In the data rows, the value 128 means zero.
Every row has a hidden score. In each pair, how much higher is the second row's than the first's? 15 means about the same, 30 much higher and 0 much lower. The score is a weighted sum of the row's numbers plus the product of two more (or one squared), each taken from its middle value.
array([114,  89, 149, 127, 118, 137, 153, 116, 128, 123,  64, 127, 151,  98,
       189, 113,  94, 152])
array([109,  95, 139, 120, 130, 123, 154, 161, 111, 143, 121, 107, 104, 133,
       119, 108,  91, 107]) >> 17
array([133, 157, 138, 109, 143, 142, 152, 100, 143,  95, 138,  96, 147, 154,
       135, 157, 152, 154])
array([ 99, 123, 142, 113, 124, 144, 152, 112, 142, 107, 175, 123, 109, 150,
       130, 181, 157,  85]) >> 18
array([179, 177,  93, 146,  80,  82,  71, 175, 105, 174, 110,  92, 103, 126,
       131, 128, 141, 123])
array([103, 100, 162, 116, 141, 161, 154,  98, 132, 122,  86, 111, 154, 146,
       104, 102, 107, 177]) >> 9
array([ 95, 112, 172, 116, 141, 152, 129, 100, 137, 117,  80, 164, 155, 114,
       130, 108,  86, 158])
array([185, 170, 113, 139, 134,  92,  73, 161, 114, 149, 176, 195,  88, 103,
       106, 145, 169, 103]) >> 6
array([157, 132, 115, 144, 116,  89, 104, 169, 103, 159, 149, 120,  77, 138,
        94, 191, 151,  61])
array([122, 124, 160, 120, 133, 154, 160, 104, 139, 110,  96,  88, 155, 141,
       130, 134, 130, 170]) >> 12
array([132, 122, 135, 124, 145, 142, 144, 110, 128, 120, 160, 118,  81, 140,
       113, 184, 147,  63])
array([172, 147,  80, 156, 132, 109, 120, 160, 113, 137, 173, 151,  64, 142,
       110, 158, 155,  45]) >> 17
array([101,  99, 155, 120, 148, 144, 110,  77, 128, 139, 123, 130, 142, 128,
       102,  90,  85, 127])
array([ 94, 106, 167, 118, 132, 142, 159, 109, 135, 118, 131, 110, 136, 133,
       128, 123,  93, 134]) >> 15
array([168, 143, 100, 147, 137, 129, 136, 126, 120, 136, 173, 148,  70, 137,
       109, 173, 160,  48])
array([101, 118, 159, 111, 147, 148, 152, 104, 134, 112, 148, 110, 113, 140,
       129, 180, 160, 114]) >> 12
array([188, 213,  63, 142,  97, 109,  96, 150, 127, 127, 144, 120, 125, 140,
       121, 131, 152, 127])
array([114,  89, 135, 137, 103, 145, 168, 110, 132, 122, 100, 140, 204, 104,
       177,  98, 102, 160]) >> 16
array([113, 105, 157, 114, 136, 137, 150, 108, 131, 117,  78,  96, 141, 136,
       130, 113, 108, 168])
array([114, 114, 152, 113, 137, 127, 139, 120, 132, 120, 150, 106,  93, 148,
       111, 189, 138,  87]) >> 14
array([142, 134, 144, 133, 117, 113, 120, 129, 133, 132, 176, 159, 140, 119,
       117, 191, 188, 126])
array([143, 143, 141, 124, 134, 124, 125, 127, 132, 123, 175, 158, 115, 119,
       125, 182, 188, 119]) >> 15
array([ 91, 105, 171, 112, 137, 112, 138, 133, 143, 126, 103,  91, 141, 141,
       140, 118, 115, 163])
array([122,  92, 100, 134, 153, 127, 136, 147, 118, 131, 130, 112,  88, 126,
       109,  93,  93,  90]) >> 26
array([ 89, 131, 135,  95, 172, 172, 190,  72, 143, 110, 157, 117, 113, 138,
       164, 124, 141, 126])
array([138, 117, 141, 130,  88, 103, 131, 138, 117, 157,  70,  86, 138, 115,
       188, 114, 112, 158]) >> 24
array([153, 171, 117, 125, 116,  88,  46, 177, 133, 143, 169, 172, 108, 117,
       112, 142, 176, 115])
array([ 88, 103, 170, 109, 147, 134, 144, 116, 137, 120, 115, 103, 117, 139,
       119, 113, 102, 148]) >> 13
array([173, 200,  70, 149,  72,  87,  63, 184, 115, 160, 133, 118, 133, 136,
       124, 129, 150, 130])
array([129, 110, 152, 138, 102, 119, 151, 125, 122, 137,  63,  94, 161, 108,
       180, 160, 117, 148]) >> 19
array([141, 139, 143, 124, 135, 139, 152, 120, 126, 129, 178, 171, 122, 104,
       138, 172, 188, 127])
array([156, 150, 131, 125, 136, 114, 111, 138, 127, 134, 181, 181, 103, 104,
       124, 160, 187, 112]) >> 17
array([151, 170, 115, 119, 149, 126, 128, 129, 133, 121, 176, 183,  95, 107,
       146, 145, 181, 108])
array([103, 114, 168, 120, 143, 135, 158, 114, 126, 127, 104, 176, 158, 109,
       164,  94,  85, 155]) >> 24
array([178, 166, 103, 145, 127, 110, 108, 146, 117, 139, 173, 158,  91, 130,
       106, 171, 179,  83])
array([120,  86, 117, 124, 133, 147, 149,  96, 133, 110,  96, 115, 166, 125,
       134,  77, 104, 182]) >> 15
array([110,  93, 153, 130, 125, 161, 141,  93, 139, 113,  83, 161, 190, 111,
       149, 104,  96, 165])
array([171, 157, 128, 134, 133,  97,  83, 147, 123, 143, 177, 194, 109,  97,
       115, 153, 182, 121]) >> 10
array([110, 125, 153, 107, 159, 157, 163, 101, 128, 122, 174, 148,  88, 106,
       153, 161, 174, 113])
array([ 87, 105, 171,  99, 154, 121, 130, 125, 157, 110, 129,  98, 110, 137,
       124, 102, 115, 164]) >> 14
array([ 96,  82, 123, 124, 146, 150, 133,  79, 135, 118, 118, 132, 175, 125,
       111,  85,  96, 154])
array([105, 109, 163, 113, 159, 132, 125, 123, 122, 129, 129, 107,  83, 125,
       108, 110,  95, 127]) >> 20
array([126,  94,  72, 154, 107, 153, 158,  97, 136, 114, 108, 109, 176, 116,
       143,  92, 104, 160])
array([138, 126, 101, 154,  52, 110, 142, 156, 111, 168,  91,  89, 174, 123,
       180, 127, 118, 138]) >> 13
array([108, 105, 159, 123, 134, 128, 146, 118, 125, 126,  61, 105, 135, 101,
       177, 157, 105, 141])
array([ 88, 114, 157,  95, 164, 124, 127, 132, 147, 105, 140,  97,  84, 143,
       119, 108, 123, 133]) >> 14
array([103,  96, 146, 120, 140, 150, 147,  89, 132, 128, 129, 114, 145, 130,
       127, 100,  90, 123])
array([107, 156,  98, 114, 129, 104,  75, 191, 128, 131, 135,  95,  83, 155,
       112, 105, 131, 129]) >> 16
array([161, 200,  73, 135, 125,  97,  50, 193, 116, 136, 149, 140,  89, 131,
       114, 120, 152, 118])
array([152, 144,  64, 148, 136, 116, 123, 168, 114, 122, 167, 131,  64, 153,
       114, 146, 142,  48]) >> 17
array([175, 164, 123, 138, 116,  83,  66, 157, 111, 160, 162, 159, 102, 117,
        96, 165, 183, 112])
array([ 99, 106, 167, 115, 145, 130, 139, 116, 124, 122,  78,  96, 123, 124,
       140, 153, 110, 136]) >> 14
array([121, 118, 153, 118, 154, 164, 174,  86, 120, 150, 173, 144,  75, 113,
       151, 161, 161,  85])
array([103, 147, 168, 123, 141, 142, 101, 113, 127, 129,  99, 178, 141, 112,
       118, 107,  81, 141]) >> 22
array([103, 111, 162, 128, 129, 170,  94,  76, 138, 138,  98, 168, 185, 115,
       101, 107,  94, 154])
array([186, 174, 103, 146, 124,  98,  83, 162, 117, 145, 174, 194, 106, 108,
       114, 144, 176, 103]) >> 11
array([ 88,  95, 155, 110, 149, 144, 148, 101, 131, 117, 119, 116, 145, 147,
       103,  85,  99, 164])
array([ 99,  97, 157, 122, 141, 145, 140, 105, 129, 121, 116, 124, 140, 127,
       120,  95,  84, 131]) >> 13
array([ 92, 107, 169, 119, 146, 137, 151, 112, 132, 120, 116, 121, 126, 137,
       124,  97,  88, 153])
array([ 84, 103, 162,  98, 153, 124, 143, 135, 158,  98, 139, 100, 108, 134,
       128, 103, 113, 148]) >> 15
array([121,  92, 108, 154,  88, 116, 181, 186,  90, 167, 121, 112, 161, 123,
       146, 127,  98, 100])
array([175, 161, 112, 143, 120,  90,  75, 167, 118, 148, 178, 188, 109, 110,
       109, 154, 179, 102]) >> 17
array([114,  93, 150, 127, 124, 151, 153, 101, 134, 111,  75, 126, 161, 106,
       164, 115,  93, 151])
array([161, 174, 103, 127,  91, 102,  94, 156, 127, 151, 106,  89, 135, 129,
       139,  87, 112, 175]) >> 16
array([161, 168,  92, 136, 113, 103, 101, 161, 122, 122, 172, 140, 109, 144,
       114, 176, 175,  85])
array([104,  89, 148, 121, 151, 138,  98,  87, 136, 125, 120, 168, 157, 106,
       117,  81,  86, 142]) >> 16
array([102, 109, 165, 125, 127, 161, 129,  65, 133, 141, 121, 129, 167, 131,
       116, 112,  89, 125])
array([101, 108, 152, 107, 161, 159, 153,  90, 132, 128, 141, 104,  82, 137,
       125, 137, 121, 101]) >> 19
array([129, 170,  48, 139, 116, 115,  91, 200, 117, 121, 143, 104,  90, 155,
       116, 111, 132, 107])
array([169, 151, 119, 144, 126, 104, 106, 152, 118, 140, 183, 181, 103, 117,
       114, 171, 182,  88]) >> 17
array([ 91, 102, 169, 118, 141, 150, 154, 103, 132, 114,  97, 116, 153, 151,
       111,  95, 103, 175])
array([101,  81, 132, 133, 123, 140, 179, 145, 121, 133, 118, 130, 161, 115,
       139,  91,  89, 139]) >> 11
array([ 99, 118, 133, 113, 108, 110, 117, 172, 135, 158, 113,  86, 141, 137,
       144,  92, 110, 165])
array([ 93,  86, 136, 120, 145, 147, 145,  94, 139, 117, 115, 126, 171, 132,
       114,  83,  97, 159]) >> 13
array([136, 133, 158, 123, 122, 102, 110, 124, 118, 142,  84,  79, 116, 123,
       147, 156, 141, 154])
array([ 96, 111, 167, 122, 132, 138, 161, 115, 133, 125,  98, 131, 166, 113,
       144, 154,  89, 125]) >> 8
array([160, 137, 109, 151, 103,  96, 117, 166, 106, 151, 172, 144, 103, 145,
        97, 196, 164,  55])
array([175, 181,  56, 151, 102, 132, 144, 124, 129, 123, 108,  99, 160, 126,
       134,  90, 115, 178]) >> 11
array([131, 134, 142, 118, 152, 170, 174,  88, 139, 114, 114,  87, 125, 135,
       121, 148, 135, 140])
array([184, 167, 110, 142, 127,  89,  67, 167, 116, 148, 179, 196,  99, 104,
       111, 146, 170, 103]) >> 15
array([164, 149, 113, 138, 136, 129, 136, 128, 123, 133, 179, 165,  86, 126,
       120, 175, 177,  73])
array([103, 103, 152, 107, 152, 146, 158,  99, 133, 114, 110, 101, 147, 143,
       108,  90, 107, 166]) >> 15
array([106, 107, 164, 117, 139, 149, 154, 103, 134, 120,  76,  99, 140, 137,
       122, 110, 112, 177])
array([ 93, 106, 171, 122, 136, 160, 132,  76, 125, 135, 113, 126, 162, 139,
       103, 102,  92, 143]) >> 19
array([108, 106, 159, 124, 133, 137, 158, 123, 129, 127, 128, 121, 135, 125,
       121, 107,  81, 127])
array([112,  90, 144, 119, 152, 167, 125,  81, 138, 121,  86, 123, 143, 121,
       112, 107,  92, 147]) >> 15
array([112,  80, 101, 149, 108, 137, 174, 153, 114, 138, 121, 126, 164, 102,
       146,  97,  89, 114])
array([120,  78,  72, 166, 102, 149, 161, 111, 133, 119, 114, 131, 198, 103,
       148,  96, 105, 144]) >> 13
array([116, 105, 146, 130, 134, 164, 153,  85, 140, 113, 107, 111, 149, 120,
       132, 164, 105,  91])
array([129, 126, 107, 128, 107, 136, 144, 124, 137, 118, 106,  76, 137, 144,
       139, 129, 120, 128]) >> 16
array([162, 158,  78, 144, 131,  95,  92, 183, 109, 132, 163, 132,  61, 146,
       103, 149, 153,  67])
array([110,  86, 116, 146, 105, 148, 170, 114, 133, 124, 116, 135, 205, 102,
       161, 102, 100, 144]) >> 11
array([107, 114, 164, 121, 138, 158,  96,  70, 138, 139, 105, 148, 161, 114,
       103, 109,  84, 126])
array([103, 107, 161, 123, 134, 140, 161, 118, 134, 123, 124, 134, 146, 128,
       124,  96,  80, 141]) >> 17
array([118,  93, 140, 131, 138, 174, 135,  77, 145, 115,  91, 122, 155, 114,
       131, 127,  93, 127])
array([ 95, 103, 167, 117, 138, 166, 133,  96, 139, 115,  67, 142, 155, 110,
       138, 115,  92, 163]) >> 16
array([129, 123, 132, 137,  88, 115, 145, 131, 129, 130, 100,  91, 170, 136,
       153, 186, 140, 116])
array([131, 151, 144, 105, 147, 132, 132, 115, 137, 114, 180, 163, 104, 112,
       134, 159, 186, 133]) >> 17
array([ 96, 112, 139, 100, 160, 133, 136, 134, 140, 107, 120,  94, 109, 144,
       112,  86, 108, 153])
array([145, 136, 129, 108, 132, 134, 145, 117, 132, 118,  92,  84, 140, 139,
       132,  94, 109, 175]) >> 14
array([144, 180,  77, 127, 124,  97,  49, 204, 129, 132, 164, 148,  84, 143,
       119, 127, 156, 105])
array([134, 136, 107, 110, 154, 119, 118, 146, 126, 126, 110,  88, 109, 132,
       114,  71, 104, 171]) >> 24
array([184, 199, 117, 119, 116, 100,  86, 138, 129, 126, 143, 116, 114, 143,
       126, 155, 164, 138])
array([121, 146, 159,  94, 155,  98,  65, 135, 147, 124, 152, 125,  72, 126,
       105, 139, 166, 151]) >> 17
array([191, 220,  81, 135,  94, 111,  91, 149, 129, 132, 135, 118, 135, 133,
       120, 119, 146, 147])
array([ 92, 104, 176, 117, 137, 166, 148,  88, 137, 123, 104, 115, 151, 135,
       112, 127,  99, 133]) >> 16
array([164, 175, 101, 133, 116,  75,  41, 189, 111, 158, 160, 144,  89, 136,
        97, 142, 164, 104])
array([110, 119, 163, 115, 134, 128, 132, 114, 141, 118, 165, 136, 126, 124,
       123, 184, 180, 149]) >> 12
array([140, 141, 106, 139, 109,  81,  93, 192, 107, 144, 175, 130,  86, 160,
        96, 175, 156,  67])
array([200, 216,  74, 143, 110, 111, 108, 138, 125, 127, 139, 122, 111, 135,
       116, 136, 154, 128]) >> 10
array([101, 134,  75, 140,  95, 128, 143, 173, 130, 110, 148,  95, 141, 178,
       140, 142, 134,  97])
array([169, 171,  74, 149,  91, 139, 147, 120, 133, 119, 109,  90, 164, 126,
       140, 101, 118, 170]) >> 11
array([154, 141, 115, 144, 112, 122, 135, 129, 128, 125, 158, 126, 115, 145,
       112, 203, 165,  65])
array([149, 177, 105, 112, 156, 131, 118, 129, 137, 112, 177, 154,  84, 136,
       136, 150, 175, 107]) >> 14
array([172, 160, 122, 132, 142, 119, 125, 139, 121, 141, 177, 202, 104,  91,
       141, 142, 180, 112])
array([105, 122, 124, 109, 145, 125, 124, 148, 128, 122, 116,  82, 111, 150,
       124,  93, 113, 141]) >> 16
array([113,  80,  98, 154, 110, 151, 159,  92, 140, 115, 116, 134, 201, 102,
       152,  97, 103, 147])
array([ 97,  96, 148, 110, 128, 128, 149, 153, 127, 138, 109,  99, 140, 138,
       143,  93, 100, 156]) >> 18
array([208, 221,  80, 153, 110, 100,  80, 154, 113, 145, 137, 131,  97, 121,
       108, 115, 145, 130])
array([100, 107, 162, 120, 140, 141, 147, 111, 130, 120, 127, 114, 125, 130,
       118, 106,  86, 135]) >> 14
array([ 94, 107, 159, 117, 131, 151, 167, 106, 135, 107, 113,  98, 168, 143,
       129, 114, 118, 161])
array([ 98, 108, 167, 119, 139, 156, 119,  77, 135, 133, 114, 133, 153, 125,
       109, 106,  85, 123]) >> 16
array([160, 134,  93, 147, 130,  96, 109, 183, 100, 145, 165, 132,  58, 146,
       100, 156, 141,  46])
array([109,  86, 133, 143, 110, 143, 189, 137, 130, 131, 120, 153, 201, 104,
       159,  99,  97, 145]) >> 12
array([180, 181, 105, 134, 139, 113, 106, 148, 123, 134, 175, 194, 101, 106,
       130, 141, 176, 109])
array([132,  96, 122, 141, 125, 160, 144,  88, 144, 108,  83, 103, 149, 109,
       145, 131,  99, 124]) >> 17
array([ 99,  87, 130, 126, 142, 138, 155, 113, 133, 118, 123, 119, 142, 130,
       118,  93,  88, 126])
array([ 98, 106, 167, 110, 154, 130, 134, 123, 126, 125,  95, 103, 102, 137,
       105, 103, 100, 148]) >> 15
array([145, 159, 120, 116, 149, 149, 163, 103, 134, 119, 180, 161, 107, 125,
       150, 163, 180, 107])
array([142, 103, 117, 147,  78, 118, 144, 130, 118, 133,  71,  95, 150, 102,
       184, 129, 102, 133]) >> 19
array([126, 128, 144, 123, 133, 160, 169,  99, 140, 114, 174, 137, 120, 134,
       129, 191, 170, 103])
array([171, 187,  87, 132, 140,  90,  43, 194, 114, 143, 156, 165,  69, 115,
       105, 113, 151, 112]) >> 20
array([147, 120,  68, 165, 122, 115, 141, 194, 103, 134, 158, 126,  82, 152,
       113, 140, 126,  36])
array([181, 165, 111, 143, 118,  87,  76, 165, 110, 156, 168, 160,  88, 124,
        94, 162, 178,  94]) >> 12
array([106,  99, 150, 122, 137, 157, 164,  88, 140, 113,  95, 107, 164, 135,
       125, 121, 105, 147])
array([ 95, 101, 163, 114, 139, 132, 145, 118, 131, 121, 122,  96, 112, 136,
       121, 145, 108, 127]) >> 15
array([157, 136, 115, 140, 132, 123, 133, 134, 124, 133, 181, 151,  79, 134,
       111, 184, 164,  53])
array([169, 150, 126, 138, 128, 101,  97, 148, 121, 141, 180, 186, 112, 106,
       114, 163, 186, 110]) >> 16
array([129, 144, 125, 104, 171, 144, 145, 103, 134, 102, 137,  95,  89, 152,
       117, 149, 147, 114])
array([176, 182,  43, 170,  81, 138, 143, 123, 131, 122, 128,  98, 147, 141,
       131, 136, 138, 122]) >> 11
array([167, 162, 127, 130, 125,  71,  52, 158, 120, 153, 164, 153, 104, 119,
       105, 165, 179, 119])
array([115,  96,  74, 156, 109, 131, 165, 175, 111, 130, 126, 102, 125, 141,
       125, 106, 100,  99]) >> 16
array([118, 102,  32, 166, 112, 145, 163, 142, 117, 119, 126, 105, 164, 124,
       133,  94, 107, 130])
array([104,  98, 116, 129, 134, 152, 158, 107, 135, 108, 126,  99, 134, 140,
       124, 118, 102, 106]) >> 12
array([116, 118, 158, 106, 145, 123, 125, 126, 124, 120, 160, 117,  86, 134,
       108, 193, 160, 109])
array([164, 152, 133, 130, 133,  97,  77, 145, 128, 141, 173, 190, 113,  93,
       113, 149, 186, 128]) >> 17
array([144, 166, 112, 130,  88,  80,  37, 192, 112, 191, 116,  98, 124, 129,
       131, 105, 132, 146])
array([181, 174,  96, 150, 109,  83,  58, 184, 111, 152, 169, 179, 114, 122,
       108, 148, 173, 101]) >> 11
array([ 93, 119, 173, 117, 147, 137, 146, 114, 130, 123,  97, 169, 148, 125,
       142,  97,  83, 154])
array([ 98,  80, 138, 124, 123, 143, 176, 127, 130, 130, 113, 147, 180, 123,
       159,  85,  99, 175]) >> 1
array([ 99, 109, 136, 109, 138, 149, 165, 111, 144, 106, 123, 102, 172, 142,
       123,  95, 111, 170])
array([176, 179,  89, 137, 130, 118, 118, 133, 127, 124, 163, 134,  96, 139,
       114, 168, 174,  89]) >> 15
array([105, 113, 102, 132, 106, 125, 138, 164, 124, 142, 107,  81, 139, 134,
       146, 108, 109, 122])
array([182, 177,  97, 156,  52,  89,  87, 163, 112, 176, 102,  92, 156, 120,
       157, 122, 134, 153]) >> 14
array([122, 132, 152, 110, 144, 129, 134, 123, 133, 117, 166, 125,  87, 144,
       117, 188, 168, 105])
array([ 95, 103, 168, 123, 130, 124, 166, 126, 128, 130, 102, 107, 156, 130,
       146, 153, 102, 119]) >> 15
array([168, 210,  63, 137,  95, 130, 118, 141, 131, 126, 134, 109, 159, 131,
       132, 109, 131, 164])
array([145,  99, 106, 157,  97, 167, 169,  84, 145, 108, 101, 127, 215, 107,
       149, 115, 114, 160]) >> 18
array([177, 148,  89, 154, 133, 110, 118, 159, 113, 139, 180, 172,  72, 131,
       121, 158, 165,  53])
array([108,  82, 130, 127, 112, 138, 154, 121, 131, 128,  88, 125, 157, 109,
       181,  82,  97, 168]) >> 13
array([137, 148,  74, 146,  78, 128, 138, 144, 129, 129, 108,  81, 167, 141,
       144, 120, 124, 136])
array([109, 119, 130, 119, 135, 156, 160, 103, 136, 102, 111,  86, 151, 143,
       130, 125, 119, 143]) >> 17
array([187, 173, 101, 150, 125, 105, 101, 155, 115, 145, 174, 190, 101, 115,
       112, 150, 178,  96])
array([163, 175, 104, 128, 138,  98,  76, 164, 121, 132, 173, 167,  77, 127,
       112, 144, 173,  99]) >> 14
array([155, 125,  99, 149, 123, 132, 145, 126, 128, 127, 161, 125,  95, 144,
       114, 183, 139,  33])
array([109, 107, 155, 108, 149, 140, 149, 110, 136, 117,  94,  96, 136, 144,
       111, 101, 108, 170]) >> 15
array([ 97, 100, 159, 115, 139, 142, 159, 115, 135, 113, 120, 110, 135, 133,
       130, 106,  93, 137])
array([183, 168, 117, 139, 123,  81,  56, 165, 114, 158, 169, 185, 102, 104,
        98, 145, 176, 112]) >> 17
array([ 88, 108, 173, 120, 137, 163, 145,  90, 133, 118,  96, 117, 152, 123,
       116, 136,  97, 132])
array([103, 114, 160, 112, 142, 132, 138, 119, 138, 109, 102,  86, 141, 150,
       125, 115, 124, 166]) >> 15
array([129, 110, 115, 133, 132, 129, 141, 132, 122, 122, 142, 104,  88, 146,
       112, 161, 118,  59])
array([120, 103, 147, 136, 115, 136, 162, 115, 133, 124,  81,  99, 162, 116,
       159, 164, 110, 132]) >> 14
array([112,  95, 150, 124, 138, 149, 133, 105, 134, 114,  79, 125, 135, 104,
       144, 121,  86, 132])
array([161, 196,  45, 146, 113, 101,  58, 210, 110, 145, 148, 144,  89, 130,
       112, 108, 143, 116]) >> 15
array([165, 175, 128, 137,  94, 101, 103, 129, 134, 129, 135, 111, 158, 137,
       132, 177, 172, 143])
array([ 98,  94, 149, 118, 138, 143, 161, 116, 135, 114, 123, 113, 144, 131,
       124,  97,  92, 136]) >> 17
array([193, 216,  84, 131, 125, 127, 128, 119, 128, 118, 139, 109, 119, 138,
       120, 123, 141, 149])
array([ 89, 104, 173, 118, 138, 148, 154, 112, 134, 114,  64, 122, 145, 128,
       146, 121, 102, 172]) >> 17
array([152, 156, 136, 118, 148, 132, 144, 123, 126, 134, 177, 188, 108,  93,
       147, 146, 186, 126])
array([138, 130, 155, 132,  98, 120, 147, 110, 133, 130,  87,  92, 180, 126,
       159, 162, 142, 169]) >> 13
array([137, 138, 151, 111, 149, 107,  94, 140, 131, 131, 172, 163,  86, 105,
       111, 157, 187, 132])
array([103,  93, 148, 128, 134, 148, 144,  97, 140, 119, 117, 134, 171, 116,
       128, 102,  85, 126]) >> 15
array([ 89, 104, 170, 107, 149, 152, 150, 103, 127, 121, 133, 101, 104, 139,
       117, 119, 110, 141])
array([110, 101, 157, 119, 141, 155, 135,  98, 140, 117,  84, 118, 135, 110,
       131, 142,  91, 115]) >> 14
array([182, 181, 116, 141,  89,  73,  55, 161, 115, 165, 134, 121, 129, 128,
       121, 160, 170, 130])
array([104, 130, 164,  94, 162, 144, 150, 106, 133, 112, 174, 139,  78, 115,
       137, 148, 172, 137]) >> 16
array([ 98, 104, 156, 114, 152, 160, 150,  92, 137, 119, 120,  99, 114, 136,
       117, 135, 112, 104])
array([187, 176, 104, 145, 117,  82,  58, 172, 114, 156, 169, 183, 104, 112,
       104, 143, 173, 108]) >> 18
array([145, 162, 109, 132,  85, 101, 103, 160, 121, 144, 105,  79, 131, 143,
       134, 147, 142, 130])
array([165, 192,  47, 153,  82, 121, 116, 152, 133, 125, 133, 100, 144, 147,
       131, 130, 141, 129]) >> 14
array([132, 101, 135, 146,  88, 119, 162, 128, 119, 147,  75, 106, 173,  98,
       189, 161, 108, 119])
array([ 98,  89, 146, 115, 150, 138, 148, 123, 127, 119, 110, 123, 138, 128,
       128,  81,  88, 142]) >> 16
array([149, 134, 125, 130, 140, 132, 140, 123, 126, 128, 181, 149,  80, 132,
       114, 184, 169,  67])
array([108,  69, 123, 132, 122, 145, 143, 106, 129, 117, 104, 153, 173,  98,
       164,  81,  97, 166]) >> 16
array([176, 159,  99, 150, 129, 123, 133, 133, 122, 134, 176, 165,  92, 130,
       113, 172, 177,  72])
array([105,  99, 133, 129,  90, 127, 170, 157, 124, 159, 105, 113, 186, 124,
       183,  94, 107, 174]) >> 14
array([144, 150, 118, 137,  90,  81,  89, 178, 123, 153, 159, 122, 129, 154,
       118, 190, 169,  92])
array([106,  87, 147, 127, 129, 143, 146, 113, 130, 123, 121, 192, 192, 108,
       147,  91, 105, 169]) >> 28
array([102, 101, 165, 113, 148, 135, 142, 117, 125, 119,  61, 153, 128, 110,
       162, 105,  88, 162])
array([122, 109, 145, 123, 149, 152, 136,  98, 131, 128, 133, 113,  90, 127,
       113, 169, 114,  65]) >> 14
array([124,  85, 137, 138, 111, 162, 146,  89, 143, 107,  81, 141, 188, 103,
       157, 108,  98, 158])
array([ 97,  93, 158, 123, 133, 160, 145,  84, 139, 116,  92, 139, 182, 121,
       118, 103,  97, 161]) >> 19
array([112,  99, 160, 110, 134, 142, 157, 109, 135, 113,  89, 113, 164, 154,
       116,  87, 109, 188])
array([133, 129, 148, 123, 141, 135, 143, 120, 129, 123, 177, 149, 100, 122,
       121, 191, 180, 108]) >> 8
array([115, 114,  86, 154,  88, 110, 149, 181, 112, 139, 134,  91, 139, 150,
       137, 145, 117,  82])
array([111, 116, 114, 119, 141, 149, 165, 102, 143, 109, 113,  96, 164, 139,
       123,  89, 110, 168]) >> 15
array([151, 151, 135, 106, 153, 133, 129, 113, 132, 117, 107,  80,  97, 146,
       113, 129, 131, 146])
array([144, 126, 126, 141, 112, 100, 118, 152, 108, 147, 151, 117,  94, 143,
        98, 203, 151,  61]) >> 11
array([118, 110, 160, 121, 140, 178, 162,  91, 138, 121,  85,  93, 139, 127,
       119, 128, 118, 157])
array([126, 137, 125, 117, 134,  88,  80, 175, 120, 149, 166, 120,  54, 142,
        90, 151, 150,  86]) >> 14
array([131, 127, 162, 118, 133, 103, 109, 125, 124, 138,  79,  80, 105, 126,
       133, 143, 137, 162])
array([118, 106, 150, 107, 167, 146, 133, 112, 129, 126,  97, 102, 110, 145,
        90,  83, 104, 170]) >> 11
array([176, 165, 100, 145, 123, 107, 109, 151, 119, 134, 174, 160,  98, 134,
       108, 174, 179,  83])
array([120,  93, 127, 128, 133, 156, 135,  89, 136, 110,  94, 114, 142, 112,
       135, 113,  90, 117]) >> 14
array([172, 178, 130, 134,  83,  69,  43, 156, 123, 176, 122, 109, 139, 123,
       135, 141, 159, 148])
array([ 90, 128, 141,  96, 128, 110, 100, 158, 149, 121, 138,  88, 106, 161,
       118, 111, 126, 150]) >> 14
array([ 89, 110, 170, 118, 150, 137, 158, 113, 131, 122,  89, 180, 134, 136,
       153,  81,  97, 175])
array([113,  81,  90, 151,  98, 125, 172, 182, 102, 153, 122, 119, 142, 114,
       140,  93,  92, 112]) >> 1
array([100, 115, 169, 117, 145, 131, 141, 124, 128, 125, 123, 142, 125, 134,
       109,  89,  78, 142])
array([170, 175, 139, 136, 103,  98,  92, 128, 121, 136, 120, 102, 142, 131,
       132, 163, 171, 154]) >> 6
array([160, 173,  85, 143,  76,  77,  56, 199, 103, 184, 121,  97, 113, 127,
       125, 117, 136, 129])
array([172, 170, 116, 128, 143, 108,  94, 149, 124, 136, 171, 197,  96,  93,
       129, 135, 178, 112]) >> 12
array([107, 107, 163, 114, 137, 124, 148, 117, 128, 120,  71,  97, 136, 134,
       140, 113, 108, 170])
array([152, 149, 141, 128, 123,  96,  91, 138, 130, 138, 174, 168, 129, 112,
       112, 173, 190, 133]) >> 16
array([147, 154, 134, 115, 149, 131, 135, 127, 127, 128, 178, 183,  96,  93,
       144, 150, 185, 116])
array([125,  75, 105, 159,  84, 140, 159, 119, 129, 127,  92, 136, 181,  91,
       188,  93, 101, 160]) >> 17
